In the data rows, 128 means zero.
A hidden rule labels the rows of this table. It goes by one to three of the table's principal directions, not those with the most spread.
[129 159 172 147 163 148  96 108 109 111 155  99 167 116 104 132  80 107
 118 160 110 140  87 117 128 147 161 141 109 155 147 122] reed
[131 154 139 137 152 151 119 109 116 134 139 106 154 108 104 118  90 123
 150 135 125 147 124 117 106 125 146 140 123 166 118 126] rope
[163 158 119 105 148 127 163 131 102 131 149  99 143  93 128 195  83 134
 123 155 133 132  76  71 129 147 124 136  88 126 152 156] reed
[121 104 102 128 120 121 132 117 135  86  88 147 150 155 130 160 137 131
  92 119 125  91 111 124  82 161 152 137 138 134 150 129] rope
[136 119 186 124 139 178  81 126 107  52 145 159 151 200 114 154 167  75
 111 139 145  82  92 182 135 194 149 130  80 152 187  99] vine
[116  92  96 123 163 141 132  80 162  90  87 149 156 130 138 146 113 158
 127 128 118 128 108  92 150 110 144  97  89 101 161 124] reed
[156 225 210 135 163 120 137 163  55 135 168  86 180  97 110 143  77  89
 120 170 149 145  53 102 118 218 127 172 127 188 143 129] vine
[ 98 106  85 190 124 126 109  60 127 129 121 120 100 189 110 100 131 194
 102 110 140 133 166 148 137  93 142  88 129 132 157  84] mint
[154  68  54  83  68  79 164 147 182 186  71 119 107  93 162 149 129 158
 140  92  91 115 197  61 124  48  94 126 193  80  86 165] mint
[138 225 140 175 192 136 156  90  57 157 200  68 105  95  88 141  17 136
 130 177 133 187  79 118 122 139 135 120  54 175 152 123] rope
[119 116 124 141 124 144 114 126 152 102 114 148 112 146 125 114 142  90
 139 133 115 142 137 140 146 112 130 106 102 122 144 130] rope
[120 142 176 158  82 138 117 157 120  85 153 134  94 171  79  80 156  67
 128 156 150  75 176 216  96 181 109  93 170 169 135 143] mint
[111 126 157 158  96 134  93 180 140 144 135 134 129 147 114  44 190 116
 146 135 160 133 200 178  97 124 117 145 191 152  91 126] rope
[165 151  93 107 144 126 171 102 112 184 145  84 109  81 121 168  43 146
 160 120 103 153 140  80 112  82 113 136 109 145 108 144] vine
[135  87 132  97  98 131 127 144 153 115 109 174 109 154 169 142 181 113
 135  83 130 100 153 153 143 135 112 139 152 108 110 110] vine
[131 145 146 126 111 132 141 134  81 101 173 123  97 155  86 146 121 131
 111 145 166  74 145 198 102 181 105 104 144 156 143 131] vine
[127 128 137 105 108 122 143 155 122 118 120 136 131 133 131 139 148 126
 134  99 143 116 141 141 131 153  98 150 177 139 105 134] rope
[174 183 147 131  98  96 200 186  70 196 182  48  75 153  91 133 112 147
 152 142 161 134 175 124 167 125   9 120 149 151 140 175] vine
[141 131 168 123 155 128 100 134 105  99 101 111 212 158 116 156 113 121
  96 143 121 109  86  95 119 173 143 164 132 157 175 117] reed
[167 143 125  89 127 123 168 125  96 149 166  84  89 108  92 184  44 125
 143 142 107 109 152 128 142 107  76 106 119 136 134 159] mint
[144 131 134 150  98 156 147 122 105  51 162 117  94 196  68 165 124 105
 111 167 164  60 152 177 108 186  98  72 116 162 195 158] reed
[129 134 147 147 154 127 102 106  98  99 121 106 171 170 112 166  97 129
  78 140 110 119  82 113 122 160 153 152 110 151 182 108] mint
[126 197 235 140 141 131  79 181  75 146 157 118 163 128 100  55 143  68
 148 152 154 151 114 173 153 178 118 150 150 180 120  99] mint
[123 161 175 177 143 167 103 148  95  81 158 113 146 201  82 108 158 102
 122 166 170 135 118 164 131 176 116 130  95 175 186 128] reed
[172 100  77  74 114 125 187 118 148 142 123 128  72 110 151 210  80 123
 154 104  94 121 153  92 154  81  81 110 100  96 127 156] mint
[ 65  85 107 156 168 144  93  86 170 106  85 167 164 153 146  65 189 185
 125 110 136 156 111 135 157  96 165 113  99  89 134  97] mint
[121 104  97 116  91  81 147 120 113 126 119 115  96 140 114 166  98 163
  81 111 114  83 159 149 121 130 104 113 193 116 126 132] reed
[ 99 134 239 152 123 163  62 189 149  61 134 184 173 160 137  42 232  49
 138 151 167 113 120 197 143 209 143 143 161 144 123 108] reed
[128 136 126 123 128 101 108 122 132 169 112 102 153  79 125 107  96 131
 127 135  97 149 118  85 140  93 149 126 148 118 112 129] mint
[141 173 161 114 126  97 120 147  74 145 118  85 168 119  92 141  86 109
 113 133 117 131  98 106 139 156 116 147 161 165 141 129] rope
[135 104 124 106 143 175 119  97 167  79 121 175 133 112 156 159 133  80
 147 121 106 114  93 125 111 137 178 126  73 119 127 125] vine
[ 93 188 177 178 200 138  61  79  47 130 159  97 190 140  79  98  73 159
  87 151 141 160  68 159 111 166 192 155 107 189 154  58] mint
[166 117  77  76 136 124 185  76 150 145 127 120  97  62 161 213  51 130
 147 108  75 124  95  60 143  90 134 107  82  92 118 151] mint
[154 107 121 105  87 100 175 163 122 140 128 114  77 175 120 149 147 139
 131 123 140  92 177 139 180 117  36  89 142 102 157 156] mint
[124 123 150 141 150 145  91 111 139 100 121 112 148 135  99 128  78  90
 125 150  83 141 131 123 143 107 140 122 117 143 152 129] rope
[110  98  57 125 137 127 143 120 190 186  88 162 118  83 196  91 177 164
 166  84 117 194 133  80 122  47 155 151  98  78  69 124] reed
[ 95 113 146 137  89 113  91 157 137 118 116 164 121 138 130  75 185 110
 110 115 140 105 159 192 100 150 146 135 196 130  91 109] reed
[146 157 162 144 122 134 130 135 127  96 166 111 114 106 117 149  94  76
 116 181 117 119  99 118 140 162 134 104 113 128 154 155] mint
[133 131 118 111 137 101 137 128  96 156 138 128 110 123 132 145 110 160
 109 131 139 123 124 137 142 124 114 117 117 110 137 110] vine
[129 101  87 135 147 136 139 101 140 115 121 140 124 147 154 171 127 164
 108 121 127 132 113 106 121 116 143 136  88 106 150 120] vine
[ 96 136 157 153 138 129  79 126 107  80 139 145 146 144 107 118 135 114
  79 159 138 114  94 173 119 174 170 122 129 133 154 105] reed
[108 141 146 144 151 144 111 133 136 133 165 147 115  98 145  94 147 119
 131 150 132 149 104 156 118 129 163 134  95 110 104 122] mint
[ 79  95 157 143 105 105  51 154 108  87  91 178 190 189 130  86 227 154
  54 116 176  73 119 195  87 202 177 158 203 135 137  71] rope
[134 158 151 142 126 120 143 162 101 146 180 106  87 129 114 123 116 126
 125 156 143 136 147 161 137 136  90 128 131 131 125 141] reed
[153 120 106 101  59  82 180 165 116 144 126 116  60 139 104 145 120 120
 126 126 134  74 196 155 129 129  51  81 187 122 126 166] reed
[151 122  70  48  72  86 215 168 172 162  91 141  98  19 158 151 129 111
 175 105 114 114 135  70 122 106  90 104 174  81  57 208] reed
[107 115 137 134 169 144  71  90 132 109 110 122 182 126 111 127  96 118
 105 138  81 135  88 121 109 112 193 147  98 136 145 110] rope
[135 146 146 130 142 122 119 134 111 140 120 115 155 129 133 136 109 121
 124 118 118 148 114 108 128 137 130 165 139 151 127 112] mint
[145 151 149 121  79 112 169 172  60 101 163 106  94 200  65 143 168 143
 109 153 206  51 153 194 140 202  45  74 151 151 184 157] vine
[156 114 116 103  74  88 167 194 132 137 120 135 101 129 151 161 155 124
 112 130 148  95 163 119 116 150  78 138 184 108 119 159] vine
[119 150 184 120 144 118 120 181  97 139 130 144 170 150 153 100 197 139
 123 115 172 134  94 148 144 184 112 178 143 133 120 105] mint
[126  85 109 114  96 117 140 171 195 143  80 156 133 115 168  87 193 128
 160 111 131 135 177  99 136  92 102 132 170  91  92 154] reed
[101 122 143 130 170 166  88  95 116 107 138 155 159 143 135 122 144 151
 128 102 142 140 103 162 122 140 171 160 105 143 118  79] mint
[116 125 139 168 144 123  83 132 127 124 113 127 170 152 136 110 140 135
  90 144 128 143 113 115  98 139 170 164 133 140 146 101] vine
[129  71 110  94  90 145 132 142 164 105 107 187 109 156 164 136 205 128
 143  79 150  84 170 166 111 135 120 135 155 111 100 118] reed
[121  74  85 104 111 131 144 127 164  92 101 155 113 145 145 170 148 138
 115 107 114 100 144 132 118 116 121 128 133  96 128 148] rope
[ 95  64  83 107 116  63 147 194 191 160  32 159 195 111 204  95 225 213
 104  95 144 146 136  56 131 104 109 184 211  54  85 148] mint
[129  66  98  91 127 131 114  89 187 108  64 175 145 110 179 162 118 107
 128  78  67 111 124  98 113 101 173 146 136 104 105 108] mint
[126 133 107 116 123 119 146 139 134 167 122 124 118  99 136 110 133 143
 154 110 129 153 144 116 127  97 115 135 138 122  92 139] reed
[140 126 170 109 145 168 105 115 135  63 144 157 131 125 129 171  98  49
 127 142  96 101  93 155 118 168 161 133  91 142 143 123] reed
[136 142 128 150 192 166 119  72 120 126 131 103 152 148 124 154  69 131
 140 123  95 174  95  93 140 101 150 150  53 155 161 105] reed
[122 118 137 114 106 109 124 164 148 121  80 140 177 122 141 106 176 115
 127 118 133 116 119 102 115 151 131 148 175 127 115 144] mint
[139 108  79  92 119  84 172 115 145 162  90 140 116  85 175 165 104 162
 122  94 106 127 121  77 132 105 122 130 148  90 102 129] vine
[140 146 144 128 162 151 135 112 116  87 138 135 151 133 136 175 113 105
 115 145 127 124  59 110 122 175 154 140  69 137 165 128] mint
[154 120 146 118  99 117 138 175 141 133 114 111 128 147 128 136 138  90
 136 132 111 120 156 109 139 123  85 143 154 131 135 159] reed
[125 148 130 129 144 108 140 136 134 164 128 129 121  83 152 104 118 131
 140 137 122 166 109 103 156 110 127 123 116 103 109 127] vine
[125 164 188 165 145 159 105 141  86  77 146 114 174 192  87 116 147 109
 116 151 170 114 110 159 112 204 125 146 127 192 175 117] vine
[157 140 111  90 126 117 179 142 141 148 129 113 113  70 140 164  87 112
 156 132 105 137 119  81 137 111 101 124 120 111 108 174] mint
[145 142 158 127 147 118 117 130 117 121 120 112 172 117 134 151  91 114
 108 146 112 126  95  89 124 155 144 153 135 142 147 122] mint
[150 113 123  87 105 136 146 131 147 156 156 133  84  86 149 144 113 122
 167 103 116 124 172 135 144  93 104 126 152 111  75 135] mint
[157 101 116 112 106 147 142 128 129 103 143 131  87 172 111 172 128 103
 128 138 123  80 156 155 118 126 104  99  92 127 165 147] mint
[100 145 126 203 170 183  99  70 135 103 177 154  92 152 135  91 141 127
 129 151 147 166 104 171 115 126 191 106  35 135 148  86] rope
[131 117 122 105 101 105 139 152 158 147 108 153 124  82 173 124 150 112
 133 107 115 124 128 111 113 130 139 148 169 104  79 135] vine
Which label does each new row get?
[133 163 124 126  98 111 174 158 140 197 163 122  60  66 144  72 145 118
 182 124 141 158 161 137 142  97  92 105 142 110  61 157] >> vine
[127 158 199 146 117 105  91 176  74 113 147 120 154 163 100 107 142 112
  86 161 164 100 128 173 127 199 114 140 180 160 154 105] >> reed
[110 195 190 170 217 163  80  94  70 127 150 119 200 144 119  98 115 127
 124 141 145 182  34 129 127 174 190 173  50 182 159  65] >> mint
[167 135  93  91  84  93 199 172 137 175 119 102  83  92 126 147 106 116
 163 126 120 126 175  91 133  96  55 109 157 116 105 189] >> reed
[109 115  11 115 138 117 170  63 180 155  65 135 136  38 146 130  95 175
 159 104 102 178 100  32 114  51 173  92  97  91  96 157] >> mint
[145 153 137 106 128 121 144 130  99 136 143 110 133 106 118 157  96 126
 130 126 132 121 113 118 128 148 118 135 138 144 123 133] >> vine
[136  94 145  80  70  56 139 201 139 152  54 151 168 130 164 111 188 135
 109  89 138  76 162 114 120 162  87 161 255 114  93 129] >> reed
[113 105  76  98 114  77 149 145 152 154  33 152 172 102 156 111 162 156
 128  92 126 137 118  70 121 112 128 135 166 103 108 136] >> rope
[121  72  35 140 119 144 165  61 153 131 120 123  67 184 122 155 131 207
 136  87 128 121 184 132 140  54 102  83  91 103 148 130] >> vine
[144 102 193  88  65 130 117 182 130  69 155 186  84 154 137 141 181  54
 117 132 150  30 163 225 126 207 101 105 185 121 120 126] >> mint
[111 105 110 121  94 122 143 133 147 142 125 152 101 133 151  99 189 161
 141  88 154 112 161 157 128 123 115 123 169 109  86 123] >> reed
[130 143 145 110  91 103 156 179 134 152 151 121  90  90 129 104 146 110
 147 138 135 126 151 143 156 127  82 111 170 104  90 167] >> mint
[133 140 136 135 145 129 135 120 112 106 118 120 149 154 130 164 115 123
 110 121 121 133  90 108 135 156 129 150 111 144 158 121] >> rope
[122  85  89 111  86 108 134 149 156 115  96 152 121 126 137 136 159 143
 111 119 138  95 167 132 100 124 122 121 181 106 112 145] >> vine
[109 110 136 124 145 163 114 101 144  80 131 178 129 135 144 130 151 114
 129 115 135 104 109 172 101 160 169 130 105 129 119 105] >> mint
[159 149  42  79 101  55 207 114 142 233  94  76 103   0 144 157  28 161
 159 107  74 167 136  11 132  44 107 110 171  96  62 180] >> vine
[114  76  69 100  74  99 153 168 185 166  80 160 100 112 166  93 211 148
 149  87 128 124 177 123 116  76 107 128 168  76  72 159] >> rope
[ 97 139  94 163 158 144 118  81 111 136 147 116 116 139 103 107 122 177
 123 133 143 160 116 145 129  99 153 106  77 129 142 111] >> reed
[149 202 188 146 185 121 119 111  41 122 162  73 188 131  82 156  45 132
  93 183 142 126  51 105 130 197 139 133  94 181 194 109] >> mint
[149 130  97 103 118 110 178 150 145 159 106 103 122 103 138 150 118 130
 154 118 109 150 127  67 151  94  86 130 122 109 121 176] >> rope
[ 98 106 149 108 104 108 110 160 149 123 113 180 142 104 171  92 200 131
 113 102 145 101 121 164 111 165 153 153 192 101  73 111] >> vine
[143 111 112 133 110 137 101  91 141 141 134 103 125 112 106 133  84 122
 130 134  96 114 162 114 102  87 158 113 143 141 123 127] >> mint
[109 172 194 150 165 121  96 137  63 114 127 103 206 172  98 112 134 137
  89 133 147 124  67 145 118 203 143 176 141 180 159  96] >> rope
[132  99 107 112  95 142 171 122 131  95 137 167  69 184 143 160 181 137
 130  87 157  70 151 188 115 161  98 111 122 122 131 127] >> reed
[109 145 122 153 217 170  84  23  83 115 123 111 178 173 102 150  74 167
 117 107 110 172  54 113 161 109 184 131  22 160 192  58] >> reed
[132  96 169 132 123 161  71 129  99  88 174 154 103 202  95 128 145 119
 103 154 159  63 182 236 111 154 127 105 120 145 166  85] >> mint
[154 111 155 110 119 159 131 157 117  79 167 149 116 172 130 175 163 116
 118 148 169  76 135 168 122 180 106 129 111 127 160 134] >> mint
[ 87 166 215 185 144 160  85 159  91  85 178 149 152 189 111  53 220 119
 109 154 199 115  99 223 111 223 148 148 127 164 140  97] >> vine
[149 179 131 140 104 121 165 136 104 167 170  70  85  96  88 122  66 117
 162 136 126 150 174 122 134 110  78 115 168 165 101 161] >> vine
[ 91 100  32 152 137 116 149 110 181 176  85 153  99 104 167  81 166 185
 149 102 126 199 149  95 123  38 144 120  94  79  94 131] >> rope
[149 165 166 118 132 158 134 141  83 133 204 111  95 130 107 146 116 117
 150 139 160 126 134 173 145 150  99 130 109 152 124 125] >> reed
[120  85  78  88  76 101 150 145 180 150 108 174  76  71 168 115 166 129
 144 104 120 110 166 137 124  89 126  99 166  67  66 148] >> vine
[125 102  39 125 118  96 160 107 160 178  93 119 113  88 160 147 107 189
 125  98 107 162 149  64 111  59 135 139 146  95  94 139] >> mint
[113  74  42 121 132 117 158 115 192 135  90 150 116  92 169 142 136 174
 124 124 107 143 138  82  97  69 148 127 110  69 105 159] >> rope
[ 89  91  91 134 144 118  84 105 158 122  66 176 176 120 166 106 166 154
  98 104 119 141  97 112  91 117 204 155 129 106 114  88] >> reed
[135 139 141 137 119 132 124 150 148 138 140 123 103 105 124 106 116  74
 147 152 102 146 145 132 124 107 126 122 121 128 114 151] >> rope
